Each path below is one point turned by a fixed rotation once a step. After each direction that follows a path, write how fast that rotation turns it, in degrees each step (0 if it stays still).
Each turn is a multiple of 5 degrees from 10 to 175, or 0.
Each row of a path follows its step; steps can be skipped.
path 1
step 1: [-0.30  1.18  0.63 -0.75 -0.74  1.25 -1.49 -3.22 -1.24 -0.87  1.94 -0.24
 -1.21  0.12  0.04 -0.02 -0.68  2.04 -0.25  0.06  0.65 -0.34 -0.80 -1.59
 -0.60 -2.11 -0.60 -1.44 -0.17 -0.80  2.29 -0.71  4.59 -1.11  1.25 -0.33
  0.26 -2.77 -1.86  0.35  0.84  1.41  2.02 -1.80  4.40  2.58  0.49 -0.38
  2.94  0.50 -2.18  0.33  0.98 -1.30  1.57 -1.45  0.13  1.00 -2.69  1.72
  0.87 -0.58 -0.72 -0.50  0.59  2.22 -1.17  1.45 -0.87  1.09]
step 2: [ 0.04 -1.75  1.73  0.71  1.98 -0.24  0.65 -0.72 -1.80  3.79  0.96  0.15
  2.34 -2.26 -0.57  0.42 -0.76 -1.71 -0.74  0.52 -1.98  0.54 -2.65  1.64
 -1.89 -0.46 -2.75  1.13 -2.27  0.88  2.81 -0.22  0.87 -0.34  1.57  1.85
 -1.45  2.85 -2.92  0.23  0.63  2.39  1.53  1.77 -0.52 -0.25 -0.32  3.42
 -0.31  0.03 -0.16  0.53  1.32 -2.00 -0.62  1.81  1.62 -0.99 -0.11  0.44
  0.66  0.66  0.35  0.41 -0.10 -0.63 -0.04  1.08 -3.20  0.52]
step 3: [ 0.21 -2.21  0.05  0.92 -2.28  1.76  2.25 -3.66 -0.72  1.89  2.49  0.75
 -2.24  1.39  1.19  2.10 -2.86  3.23  0.41  1.09 -0.40 -1.88 -0.26  1.08
  0.60 -0.75 -1.45  2.81  2.09 -0.27 -1.10  2.41  0.36 -2.15  1.29  1.38
  2.07  1.47 -0.63  0.22 -1.88 -2.03 -1.08 -2.78  0.51 -0.14 -0.18  1.72
 -0.36 -1.56  2.48  0.61 -0.54  0.05 -0.19 -1.51  1.47  0.61  0.30 -1.15
 -0.03 -0.82 -0.42 -0.61 -0.99 -1.61 -0.78 -0.36 -0.75 -0.80]
step 6: [ 1.76  1.62 -0.37  0.70 -1.31  0.59 -0.37  0.28  1.07 -0.10  2.94 -1.05
  0.41 -2.65 -0.28  0.64 -0.60 -2.34 -1.49  0.69 -0.52 -1.49 -0.15  0.45
 -0.87 -3.51 -0.98  1.24  0.64 -0.46 -2.21 -1.57 -2.95  1.12  1.04  1.51
  1.43  0.77  0.82 -3.58 -3.14 -2.08 -0.76 -1.13  0.61  0.15 -0.77 -0.48
 -1.82  0.44 -0.46  0.08  1.02  0.47  0.64  0.75 -0.27  3.29 -1.34  2.67
 -0.06 -0.38  0.15 -0.46  0.90 -1.83  3.62 -0.59  1.71  2.38]
step 9: [-1.32 -0.43 -0.39  1.82 -0.33  2.20 -1.20 -1.60  2.49 -0.26  0.70  2.03
  0.22 -0.58  0.72 -0.12  2.11  1.63 -1.21  0.32 -1.28  0.37 -1.69 -2.52
  1.68  1.39  1.95 -0.75 -0.12 -2.25  0.15 -1.50  1.89  0.45 -0.79 -0.68
  0.19  0.86  2.91 -1.11 -2.59  1.03 -0.33  1.99 -0.44  1.37 -1.80 -1.67
 -1.32 -0.84 -0.91  2.92  0.43 -3.67  2.94  0.74  1.90 -1.26 -2.55  0.92
  1.04 -0.67 -1.14 -0.08  1.53 -3.10  0.44 -0.44 -0.44 -0.23]
step 10: [-0.29 -0.96  0.59 -1.32 -0.67 -0.21  1.43  1.40 -0.13  0.74 -0.54  1.86
  0.93 -0.28  2.52 -0.47 -0.22  1.29 -1.81  1.59 -0.33 -0.32 -0.69 -2.20
 -2.03 -1.30 -3.20 -2.61  0.19  1.46  2.85 -1.81 -0.36 -0.17  0.79 -0.56
  0.46 -0.13 -0.45 -0.93 -1.40 -0.76 -1.42  0.71 -0.41 -3.33  1.41 -0.56
  3.88 -1.04  0.52  2.62  1.52 -0.73 -0.14  0.25 -1.32 -2.64 -0.93  1.33
 -1.37  3.21 -0.28 -2.37 -0.64 -0.77 -2.10  0.81  2.54 -0.73]
step 11: [ 1.24  0.79 -0.79 -1.54 -0.36  1.67 -1.21 -1.73 -1.95  0.32 -0.31  1.04
 -0.45  0.53  0.10 -0.58 -1.48  0.47 -0.51 -0.11  2.10  0.49  0.01  1.83
  0.37  1.14 -2.85 -1.88 -0.02  1.07  0.67  0.65  1.30 -0.37 -2.16  2.95
 -2.92  2.47 -0.11  4.77 -1.49 -0.34 -0.47 -0.16 -1.13 -0.12 -1.63 -1.93
 -2.15  1.81 -0.71  0.56  0.96  2.30  1.07  0.16  2.94 -1.06 -0.58  1.10
 -3.12  0.42 -2.43  0.10 -0.11 -1.75  0.16 -0.37  0.86 -2.75]
step 12: [ 2.40 -2.25 -1.21 -0.71  0.86 -1.05 -1.65  1.27 -1.06 -0.43 -0.79  0.81
  2.46  2.21  0.25  2.28 -1.40  0.23 -0.34 -1.09  0.06 -0.03 -0.91 -1.77
  0.36  2.88 -0.19  1.20 -1.08 -1.43  0.21  1.61 -1.00 -2.67 -3.07  0.81
  1.96  0.87 -0.89 -1.78 -1.39 -0.65  0.08  0.50  1.65  1.96 -0.68  0.55
  1.34 -1.03 -0.19 -0.28 -0.55  0.52  1.12 -0.38 -2.01 -2.16 -4.67 -0.62
 -0.69  0.50 -2.39  0.32 -2.58 -0.33  1.51 -3.42  0.43  0.34]
step 17: [ 1.78  0.13  0.37  1.94  2.25  0.20 -0.54 -0.49 -3.76  1.38 -0.18 -1.33
  1.56 -1.31 -1.03 -0.38  0.43  2.46  3.74 -2.15 -0.44  0.39 -0.36 -1.09
 -1.35 -0.64  1.34 -0.18  1.44 -2.08 -0.09  0.65 -2.29  0.43  2.22  0.12
  1.26  1.10  0.70 -0.63 -0.19  0.51 -2.51  0.80 -0.58  0.19  1.66 -0.99
 -2.64  0.46 -0.66  1.03  2.13 -0.77  2.49 -0.40  1.39 -2.61  2.83  0.46
  1.65  0.72 -0.83  1.71 -0.02 -1.36 -3.43  1.79 -0.67  0.98]
step 20: [ 0.47 -3.42 -1.27 -2.41  0.60 -0.40  2.13 -1.98  0.08 -1.73 -0.70 -0.47
 -1.21 -1.69 -1.01  0.01 -1.36  1.49  0.02 -0.08 -0.52  0.23  0.84 -1.32
  0.66  1.62 -1.53  2.74 -0.64  1.74  0.13  0.97 -2.85 -1.20  0.56 -1.00
 -1.46  0.48  3.27 -0.86  0.12 -0.99 -0.97 -1.53  1.58  0.37  0.75  1.19
 -2.66  3.62 -0.42  2.02  0.18  1.36 -1.34  2.98  1.17 -0.65 -1.71  0.25
  1.05  0.27 -1.49  2.19  1.23  1.54 -2.20 -2.29  1.12  0.84]
step 23: [ 0.15 -1.47 -0.84  1.07 -0.31 -0.66  0.43  1.19 -0.03 -1.02  1.24  1.08
  0.20 -0.43 -2.95 -1.43 -1.43 -2.24 -0.19  0.66 -0.29  1.30  1.92  0.86
  1.60  0.69  1.43 -2.57 -0.86 -0.23 -2.54  1.60  2.05 -1.88  3.02 -1.52
 -3.05 -0.21  1.70  0.24 -2.01 -3.36 -0.92  0.63 -0.12 -1.97 -0.82 -0.90
 -0.69  0.19  2.10  0.35  1.10  1.27 -1.89  0.18 -1.38 -0.44  1.28  0.32
 -0.63  0.07 -3.88 -1.94  0.44 -3.08  0.11 -0.60  1.29  2.17]
Directions:
[-0.60  0.34 -0.04  0.13 -0.29 -0.91  0.06  0.40  0.52  0.28 -0.10 -0.32
  0.12  1.03  0.03  0.44 -0.64 -0.01  0.59 -0.47  0.96  0.39  0.19  0.04
  0.73 -0.73 -0.23  0.09  0.34  0.14  0.27 -0.40 -0.51  0.00  0.13 -0.26
  0.11  0.49  0.44  0.05 -0.20  0.01  0.41 -0.10  0.12  0.39 -0.39 -0.04
 -0.09 -0.18  0.16  0.20  0.26 -0.20 -0.02  0.04  0.01 -0.14  0.66  0.37
  0.31  0.27  0.28  0.46 -0.33 -0.35  0.48  0.45 -0.35  0.71] | 35
[-0.30 -0.32 -0.10 -0.35  0.16 -0.21  0.13 -0.09 -0.15 -0.78 -0.16  0.25
 -0.32  0.06  0.31  0.18 -1.32 -0.48  0.32  0.99 -0.50 -0.02  0.53  0.11
 -0.05 -0.03 -0.60  0.37 -0.05 -0.14  0.07  0.24  0.43  0.73  0.11  0.44
  0.37 -0.25 -0.18  0.23 -0.54  0.07  0.08  0.18 -0.44  0.71  0.59 -0.24
  0.13  0.17  0.26 -0.23  0.00  0.07  0.16  0.48 -0.63 -0.49  0.11  0.05
  0.21  0.09 -0.49  0.12  0.12 -0.04  0.39 -0.35 -0.89 -0.34] | 40
[-0.43  0.05 -0.17  0.04  0.26  0.38 -0.71  0.13 -0.14  0.19 -0.35  0.50
  0.15  0.51  0.29 -0.26 -0.01  0.38 -0.22 -0.27  0.21 -0.53  0.16  0.56
  0.49  0.43  0.76  0.94 -0.35 -0.52  0.03  0.69 -0.64  0.16  0.35 -0.28
  0.50  0.20 -0.51  0.00 -0.27  0.27 -0.02  0.20 -0.02  0.11  0.66  0.08
 -0.81 -0.55  0.20  0.24 -0.18  0.40  0.09 -0.95 -0.28 -0.14 -0.12 -0.59
 -0.06  0.33  0.29  0.52 -0.05 -0.32 -0.39  0.09 -0.25 -0.23] | 80
[ 0.11  0.51  0.22 -0.98 -0.43 -0.35 -0.14  0.19  0.15 -0.40  0.17 -0.21
  0.25 -0.28 -0.29  0.00  0.24  0.09  0.12 -0.37 -0.07  0.06  0.49 -0.02
 -0.07 -0.38  0.32 -0.39 -0.31 -0.18  0.06 -0.10 -0.08  0.29  0.18 -0.01
 -0.59 -0.08 -0.69  0.57  0.54 -0.23 -0.63 -1.00  0.19 -0.24 -0.04 -0.08
  0.36 -0.19 -0.44  0.17 -0.22  0.32  0.09 -0.08  0.35 -0.71 -0.23  0.38
  0.13 -0.11  0.19  0.82 -0.13 -0.61 -0.51 -0.57 -1.12 -0.40] | 110
[ 0.72 -0.25  0.03 -0.26 -0.38  0.21 -0.71  0.40  0.30  0.46  0.73 -0.51
 -0.34  0.11 -0.38  0.37 -0.20 -0.22  0.14  0.83  0.21  0.68  0.07 -0.44
  0.11  0.40  0.00 -0.11  0.80 -0.62 -0.05  0.18  0.05 -0.66  0.25 -0.65
  0.16  0.07  0.45 -0.31 -0.75 -0.30 -0.69 -0.09  0.04  0.48  0.11  0.35
 -0.36 -0.60 -0.20  0.01 -0.22  0.11 -0.06 -0.16  0.10 -0.18 -0.55  0.05
  0.24 -0.50  0.04  0.36  0.82  0.09  0.19  0.04  0.04 -0.37] | 125
[ 0.01  0.01  0.53 -0.63  0.13 -0.22  0.60  0.13  0.04 -0.34 -0.20  0.26
  0.58  0.17 -0.16  0.08  0.09 -0.06  0.03 -0.42  0.60  0.06 -0.25 -0.75
 -0.21 -0.58  0.56  0.53 -0.19 -0.09  0.59  0.31  0.00  0.06  0.24 -0.07
  0.12  0.53  0.27  0.12  0.16 -0.18 -0.49  0.37  0.18 -0.03  0.81  0.59
  0.44 -0.15  0.99 -0.08  0.39  0.49  0.17  0.22  0.77  0.04  0.14 -0.47
  0.47 -0.38 -0.48 -0.75  0.47  0.20  0.43 -0.20  0.22 -0.54] | 145
